The rows of Y fall into 4 groups and each row is roughly a mix of its group's hidden directions.
Y (94 x 10):
[[ 27  11  -8   5 -12  25  12  43 -27  -3]
 [-35  33  22  29 -11  10  20  15  -5   3]
 [-33  -3  14  29  -7  17  14  31 -28   8]
 [-10 -20   2 -33  -3 -14  23  20 -25 -34]
 [  6   9 -18  27 -24  26  -4 -25 -11  37]
 [ 38  -1  -3 -25 -27  13  -2 -26   6  28]
 [-14  30  20  29  -6  38  18  15   3   9]
 [ -8  -4  -9 -25   5 -49 -23  -3  27   8]
 [ -6 -38 -12  15  -7  23 -15  10 -42   1]
 [ 13 -23   0   1 -36  40   2  -8 -23  17]
 [ 15  11   0 -16  12 -29  20  49  -5  12]
 [-13  11  -5  32  -6  47   9  15 -10  21]
 [ 10 -13 -22  32  31  -8 -36 -18   8   3]
 [ -3 -32 -14 -25  25 -25  -6  15  -6 -33]
 [  2  29   8  -5 -37  16  26 -34  -4   9]
 [ 12  44 -12  14 -19  31  -3   5   1 -26]
 [-13 -38   4  -8  -9 -12  -5  12 -41 -27]
 [  6  -2  -6   7  20 -42 -38  16  22   6]
 [  5 -23 -20 -20  10 -46 -24 -15   3  -5]
 [  5  -5  41 -21 -20  14  18  28 -11 -20]
 [  6 -18 -28  20  39   2 -24  17   8  22]
 [ 33  -4 -14 -30  -4 -22  -3 -39  14  -1]
 [ -7  19   5  28  25  24 -14  15  38  14]
 [ 13  19  12 -10  25 -45  17  10 -16 -21]
 [ 14 -30 -51  16   3  15   1  -7  -5  16]
 [ 15  -2  -2   1 -37  -8   8 -36 -37  10]
 [-25   2  13   7 -14  -2  31  14 -40 -27]
 [-17 -10   1   8  50 -20 -19  -8   1 -27]
 [-13 -42   3  -2  -1 -22   6  34 -21 -21]
 [-19  30  -5  16   5   2 -14 -32  32 -25]
 [ 19  -1 -26 -21  -7  18 -16 -34 -32  15]
 [  7  34   8  12  -9  50   6  -4   8  19]
 [ -2  44   4   5   7 -21   1 -24  13 -35]
 [-30 -24  -6  17  30  10 -28 -21  20  -8]
 [-25  -1  12  42 -10   2  37  15  12   6]
 [-28   6  -5  25  35 -20 -22  16  24  -6]
 [ 27 -16  -5 -12  28  41  -4  17  23  -6]
 [ -8  22   2  37 -34  -8  15 -17  12  28]
 [-14 -28  11 -21  12  12  23  18 -25 -35]
 [ -6   0  -8  40 -20  37  12  -6  -8  29]
 [ -6 -13 -18  32 -21 -35 -19 -10 -18  22]
 [  5  25  -6  14 -23 -39 -10 -26  13  25]
 [  7 -16  15 -22  12  37 -24  27  -5 -26]
 [ -3   0  10  23 -12  59   7  12   1   8]
 [-11 -23 -11 -16  38  -9 -23  35   1  12]
 [-11  16  -5 -14  25 -38   2  29  29  10]
 [  7  -5 -13  30  -1  46 -19   8   0  27]
 [ 13 -31 -19  21  31   9 -12  -4 -24 -28]
 [ 25  -9   1 -19  -5  -3  15  44 -30  18]
 [ -8 -10  -5  -3   4  46  40  -6 -23  -3]
 [ 19  12 -16  -7 -19  38 -12 -31 -17  23]
 [-19   5  11   6  28 -44   6 -22  24 -12]
 [ -7 -30 -15   1  21  34 -34  18 -13   0]
 [ 11  11  10  22 -42   9  37 -17   6   8]
 [  2  -8  18 -26  27 -11 -16  31  16 -33]
 [ -4  18 -13 -46 -18   2 -29   3  14  22]
 [-17  45  19  20  -5  24   4 -14  -1  25]
 [ -3   2 -14  10  14 -37 -36 -17  27  18]
 [-34  14  13  21  -8 -23  10 -20 -28  25]
 [ 20  -8   1  -1  25  51   4  22  16  -8]
 [ 29 -16  -1 -43 -29   4  15 -12 -17   1]
 [ -4 -27   9 -10  11 -11  -8  44   5 -36]
 [  9  16   4 -29  23 -44   6  28  -6   0]
 [ -6 -23   7 -16 -27 -21 -13  -4 -41 -23]
 [-25  24  23  -3   9 -47 -10 -20   1  -1]
 [ 38   0  13 -39  -6  12  -2   3  24 -24]
 [  1   2   4  -7 -40  25 -10 -46  -4   2]
 [  2   2  25 -45  -9   7   7   0 -11 -39]
 [-34   5  -2   6  -6 -54  -5  -5 -14  -8]
 [  0  45  23   5  -1  39  -2   0  18   8]
 [ 14   6  38 -20 -30  27  24   7 -13  -3]
 [ -1  30  11 -21   4 -49  12 -15  15  -6]
 [-25  -3   1   1  40 -26 -21 -22  19 -18]
 [-22 -12   7 -25   1 -17  24  28 -19 -34]
 [ -7  12  -2  -8 -27 -45 -13 -27   4  24]
 [  6  20  19  -3 -10  49  22  18  15  12]
 [  9  -8  22 -18  18 -46  14 -15 -25 -10]
 [  3  33  10  21 -10  29  15  -4  35  21]
 [ -4  30   9 -22   7 -48   5 -17  16  -8]
 [ -2   4   2 -17  22 -46 -23  -8  23 -21]
 [ 36 -19  -7 -29   3  16  -6  18  24 -28]
 [-13   8  42  -3 -27 -13   5  19  13 -32]
 [ 12  40  18  -1  -8  43   2  -7  17  10]
 [ 38 -35 -31 -16  -8  20   7   1   3  -5]
 [-26  45  41   6  -1  -3  -1  -4   1   6]
 [  5  30  15 -12  -2 -30   5 -39  -6 -27]
 [-22 -35  -6  26  -6  30  -8 -14  22  19]
 [ 14 -22   0  30  14  14  22  39 -23  -3]
 [ -7 -25  13 -25  13  22  11  21 -21 -36]
 [-23  14  28  -6  -4 -47   3 -22 -14   3]
 [  7   7  10 -47  12 -32  -4  -4   4 -29]
 [ 13 -14  -5  -5  -3  54 -26   6 -20   2]
 [ -2 -32 -49  25  13   5  -5   8  -6  10]
 [ -9 -22 -17  23  -6  49 -14  17   9  13]]

Each list below has one row that fits no group; the rest each fit one group, if only roughly. Name that row.
  * z656: [ 22 -39 -24 -14  24 -14 -21 -10  -5 -18]
  * z626: [ 13   7  -7  16 -40  47  11   2  -4   5]
  * z60: [-30   0  -9  38  11 -34  -8  -7 -21 -15]
  * z310: [-13 -33 -17  36  -5  17   3   7 -29  20]
  * z317: [ -4  14 -25  29  14  43  -7  14  16  17]
  * z797: [ 14  14   9 -46  -2 -39   1 -13 -13   6]
  * z832: [ -8  -9 -10   2  29 -56   6   8  13  -2]
  * z291: [ -2  30   1 -25  10 -36 -14 -28  13 -20]
  * z358: [ -8   8   0  45  28  36 -11   8  10  -1]
  * z642: [  2 -27 -15 -38  17 -33 -13   9  10 -20]
  * z883: [-35  17  -5  24  -1  45  -5  16  -5   6]
 : z883
  * z324: [ -6   4 -28  39   2   4  14 -20  -2  39]
  * z493: [ -7  21   2  -5  22 -19 -28 -33  -4 -36]
  * z231: [ 31 -27 -10 -47  10  11  -2   6  13  -4]
  * z232: [-14  13  -2  -3  40 -35 -19  -9  13 -24]
  * z219: [  0   7  16 -24 -40   4  34  -3 -29  -1]
  * z84: [-6 37  0 37 19 25  0  8 25  7]
  * z722: [-18  -3   2  21  -1 -58  14   5   9   0]
  * z328: [  0  18   9 -26  18 -27 -20 -29 -17 -28]
  * z534: [ 30  11 -23 -13  18   7 -22 -11  41 -10]
  * z187: [-21   8   1  21  44 -24  -1   1  24 -21]
  * z449: [  1   4 -14  23  -4  52  16  -7  -2  26]
  * z158: [ -9   8   3  50 -21  13   3   9  19  27]
 : z84
  * z824: [ 23 -30  15 -34 -23  -9  22  10 -11 -19]
  * z524: [ 19  12 -12   7 -35  47   0   7 -18  -1]
  * z164: [-32   1  16   8   0 -50   3  -8 -23   1]
  * z903: [ -1 -34 -26   0  20  18 -11   0 -42   7]
  * z945: [  9 -23 -14 -18  30 -25 -38  15  -6 -10]
  * z304: [ -2 -21  32 -11 -28   5  26  23 -28 -11]
  * z131: [ 17 -20 -36  -8  17 -37 -13 -20  13  -4]
  * z469: [ -5  -4 -24  32   6  46   0  25   0  11]
  * z972: [-10  15   8  -1  33 -54  -6   9  -3   8]
  * z897: [ 26  26  -3 -26 -20  -1  10  37 -17  16]
  * z743: [  7   2  11 -34  11 -50  10  15  -8  11]
  * z854: [ 17  -6  -7 -20 -34 -28  -5 -35 -15  18]
  * z908: [ -1 -14  20 -33   4 -22 -20  18  -9 -39]
  * z141: [ 13 -24 -11 -48 -11 -32   0  -8  -9 -10]
  * z888: [ 16  19 -23  21  13  -2 -17 -11  27  40]
 : z972
  * z520: [ 14  26  13  -4   4  46  -8  20  28 -10]
  * z636: [ 23  10  36 -41 -17 -10   8 -12   7 -17]
  * z835: [ 21 -32   6 -38  -1 -26   1   9   1 -28]
  * z932: [ -9   8 -23  29  25  32 -20  21  21   4]
  * z654: [ -2 -31 -35   4   5 -38  -1 -22 -12  12]
  * z941: [-17  32  -3  19  -3  -8  -3 -37  -6  36]
  * z887: [-38   4  -1  32  21   0 -17  36   1  -2]
  * z762: [ 13  15 -16 -24  44 -16   9  -5  32   3]
  * z967: [ 11 -19 -11  39 -19  24   3  -2  -3  37]
  * z672: [  7 -24 -25 -28  27 -22  -9 -10 -31  -9]
  * z82: [ 23   3   9 -28  13  11 -14  23  32 -33]
  * z549: [ 34  -6   6 -31 -16  41  16   2   4   9]
  * z76: [ -7 -18   9 -30  27 -21  16  17  -7 -37]
 : z967
  * z576: [ 20 -18   3 -15 -29  -4  29  15  -5  40]
  * z144: [  2  17  -9  23 -36  24  24  14  28  16]
  * z331: [  8  -2  -7  14  39  27 -17  17  37   1]
  * z462: [  2  22  36   0 -11  43   8  25   5  -4]
  * z9: [ 10 -19  -1 -56   0 -15  13  15   6 -15]
  * z655: [-10  22  30  -9  21 -15 -17  22  27 -27]
  * z706: [  0  13  10 -21   5 -50 -10 -33   8  -5]
  * z971: [ 11 -21 -12 -21   1  25 -19  36 -27  17]
  * z206: [24  1  3 25  3 56  7 -3 -9  4]
  * z334: [ 15  13   4 -36   2 -41 -30  -7  11 -11]
  * z178: [ -5 -23   1 -27 -14  31  23  17 -30 -19]
  * z831: [ 14 -22 -19  -9  -8 -39 -12 -34 -22  -1]
  * z28: [-17  -6  26 -16  10 -45  -9  15   1 -28]
  * z776: [  7  -2 -28  29  -8  44  10  -1  -7  27]
 : z178
  * z308: [ -8  17   2  -4 -12   9 -22 -54   3 -22]
  * z968: [-23  10   0  -5  18 -37 -18  16  39   9]
  * z777: [ 31 -29 -11 -36  21  17  -7  11  17 -10]
  * z847: [ 33  15 -12  -4 -10  44   6 -19  13  17]
  * z938: [ -4 -33 -13  15 -20   9  25   6 -40  16]
  * z406: [ -3  36  31  -9 -16   7  33  -5  25 -10]
  * z227: [-34  31   9  18  -3 -29 -11   4  25  20]
  * z981: [ 13  18   1 -30  -1 -42 -33 -11  11  -5]
  * z677: [ -1  15  11 -20  28 -36  -8   5   8 -39]
  * z57: [-33  27  11  35 -21 -19   9  -9 -20   7]
  * z519: [ -6 -10  19 -26   4 -51  -5   0   0 -26]
  * z712: [  9   7  25 -32 -26  35 -11  -2 -11 -24]
  * z454: [  6  29  28 -32 -20  19  18 -12  11 -19]
 : z677
  * z554: [-15 -12  10  -1  -4  32  37  33 -18 -15]
  * z669: [-22 -30   5   2 -15  -4  31   9 -37 -21]
  * z998: [ 29 -33 -29 -24   4 -25  -2 -18   7 -13]
  * z166: [  5 -19  -1 -37  -3 -22 -12  -6 -34 -30]
  * z471: [  3   9  -2  -6 -17 -58 -20 -16   0   2]
  * z659: [-14 -27 -19  29   3  29  25   6 -25  17]
  * z773: [ -6 -16  -9  48  -1  38  10  12  10  -3]
  * z49: [  7 -20 -10 -47  -8 -40  -4  -6   1  -6]
  * z750: [ 4 11  0 48 21 38 -9  0  7  7]
  * z486: [-26  16  22  23 -18  25  19  15 -27  16]
 : z554
  * z737: [ -1  10  24 -14 -29  46  14  -8  -9 -16]
  * z255: [ 12  -3 -15 -25  20 -50 -22  -8   0  -5]
  * z483: [-34  25   9  49  -3   2   5   1 -15   0]
  * z911: [  4 -19 -19 -22  48 -25  -7   9  -3 -12]
  * z40: [ -7 -11   7 -40   8 -46  -1   5   2  21]
  * z685: [ 29  10  -1  -5  25  33 -16   0  39  -6]
  * z577: [ -1   9  15 -36 -17 -40   6 -18  -8 -24]
  * z919: [-1 13 -7 46 -5 17 27 19 28  4]
  * z650: [  2 -31  -5  -5 -24 -18  26 -16 -39  13]
  * z442: [ -2 -19 -25  -2   4 -47  -3 -32 -10  10]
  * z262: [-16 -18  -8   7   2 -33   8  -3 -41 -31]
  * z407: [  3 -18   1 -29  -3 -46 -20   1 -17 -24]
  * z718: [-17  -8  -1 -40  -8 -49   1   5   5  -9]
 : z685
  * z982: [ -3  30  21  33   0  30  24  18 -12 -12]
  * z811: [ 15   2 -19 -21 -17  38 -26   9 -31  -7]
  * z183: [-5 22  5 40 -3 -6  3  9 40 23]
  * z265: [ 21 -12  -4 -13 -35  35   6  21 -15  25]
  * z574: [ 23 -34  -2 -32 -16 -27  16 -13 -17  -7]
  * z375: [ 12 -12 -38  -4  14 -32 -15 -33  13   6]
  * z795: [ 15 -37 -26  -8  16 -24 -16 -15 -20 -21]
  * z555: [  9  13  -3   6 -50  37   7 -14   1   7]
  * z130: [-17   2   4 -24  30 -48  -2   8  16   9]
  * z703: [-20 -31   7   3 -19 -25  11   7 -37 -22]
  * z986: [ 31 -19 -19  19 -11   8  -8 -37 -28   8]
 : z982
  * z728: [  3  18  16  21 -40  41   0  -6   3  13]
  * z774: [12 16  2 28  7 49  6 12  9 24]
  * z603: [ -7 -18 -22  41  -9  17   2  -2 -19  34]
  * z437: [  2 -16  -8 -22 -21  -8  -6 -27 -48 -10]
  * z818: [-28  -1  -6   0  18 -52 -20   5  14  -5]
  * z366: [ 26 -16 -13 -43  -3 -18 -18 -11  24  14]
  * z485: [-13 -29   0 -24 -20  14 -23 -26   6  32]
  * z788: [-27   3   1  -3  27 -36  -9 -13  38   2]
  * z260: [ 40 -12  -6 -27   4  32  -7  -3  27  14]
  * z746: [ 11   4   9 -45 -17 -19 -21 -16 -16 -26]
  * z473: [ 11 -25 -23  -2   0  33 -29   0 -36   5]
 : z774
  * z782: [ 14   0  -3 -41   0 -17 -16   2  42  18]
  * z270: [ 37  -4   0 -19   0  43  -2   2  24  18]
  * z586: [  1 -14   3   0  19  37  20  31 -16 -31]
  * z836: [ 17 -28  24 -32 -19  20   6  13 -12 -27]
  * z561: [ 13 -33  -8 -12   7   8  14   2 -38 -36]
  * z614: [ -8 -20  21 -26  -3  20  11  15 -23 -40]
  * z455: [ -3   4   1  -6   3 -65  -8  -1  11  -7]
  * z453: [  6  -8  -8  25 -13  48 -25   5  -9  21]
  * z865: [  9   8  -8  33   1  38 -22   8  14  31]
  * z377: [ -1   1  -1  39  34  36  -5  17  10 -10]
 : z836
  * z588: [  1   2 -28  25  44   1  -3   8  19  28]
  * z495: [ -1  36  -1  15 -33  16   6 -31  22 -12]
  * z525: [ 10   1   3 -38   6 -44 -24  -5  -2 -21]
  * z169: [  2   9 -15 -16 -14 -44  11 -37 -16   7]
  * z571: [ 24 -28   0 -36   0 -30  -4   2   8 -28]
  * z43: [-11  -8  10  43 -22  37   1  19   4   9]
  * z607: [ -9  16  -1  16 -33   4  13 -22  43  17]
  * z120: [ 13  21   1 -28  -2 -48 -17 -17  12  -6]
  * z837: [ 11 -33 -35  -7  20 -24 -21  -1  18 -16]
  * z275: [  2 -34  20 -22 -19 -25  17  14 -25 -20]
  * z438: [-14  39  16  18  15  30  11  17   6  25]
 : z438
  * z954: [-12  27  -2 -19  30 -33 -21  -9  16 -21]
  * z960: [-20 -42  -5  31  20  27 -11  -3   7   4]
  * z69: [-11   2 -28  37  -3  21   8 -11 -13  38]
  * z779: [ 23 -25 -36  18  31 -13 -18  -3  11  13]
  * z530: [-23 -39  -6  -5   2  24 -33 -19   4  18]
  * z592: [-27  -7 -16  15   9  12 -23 -16  46   7]
  * z771: [-11  18  -4  36 -17  14  35 -16   8  27]
  * z124: [-22 -23  19  -4 -14  14  29  11 -27 -31]
  * z537: [ 11 -11 -20  13 -22  28  23 -18 -25  31]
  * z418: [  0  12 -13   3 -29  39 -24 -34   9  -4]
  * z839: [ 8 34 20 -6  3 33 12  3 39  0]
  * z306: [ 34 -26 -26 -26   8 -17 -15 -11  18 -17]
 : z779
  * z648: [ -1   1 -19   6  33  -4 -30  22  34 -21]
  * z150: [-38  17   7  18  27 -32 -23   8   2  -8]
  * z74: [  7   4 -14  28  32  19 -16  15  30  27]
  * z435: [ -6  27   0  -5  29 -18  -5 -25  43   2]
  * z193: [ 17  -5   0 -23 -40  14   6  14  -7  40]
  * z296: [ 10  29   7 -41  -8 -16  17 -33   1 -13]
  * z702: [ 22  20 -29  -4  12   3 -17 -37  28  14]
  * z910: [-12  25   2   3  38 -19 -12  -4   5 -42]
  * z689: [ 41 -16  -7 -36  -3 -12  -8 -12  22 -20]
  * z70: [ -9 -19  26 -19 -20 -36  19  -3 -29  -6]
  * z393: [ 20  11  -3   8  10  -4  27  54 -13  -4]
  * z341: [  7  12  20 -36 -15 -39 -13  -9  -1 -25]
 : z435
  * z78: [  8 -24 -31  -5  29 -37 -23   0 -10   5]
  * z140: [11 35  0 23 -5 -3 -4 -9 42 27]
  * z373: [-20  29  10  52  -7   9   3 -10  -9  13]
  * z8: [  2 -16 -15 -10 -29  41 -16   9  -2  32]
  * z858: [ -1 -19   3 -50  -1 -10  18  24  -4 -25]
  * z826: [  4  20   3 -32  -4 -44  11  17   8  25]
  * z79: [ 21 -15  13 -38   4 -20  -8  13  19 -35]
  * z853: [ 31  -4  -3  26  -3  46   2 -18 -18   7]
  * z139: [  6 -17  13 -41   9   2 -18  15 -16 -38]
  * z20: [-12   7 -13  51  -9   5 -18 -18   4  28]
 : z20
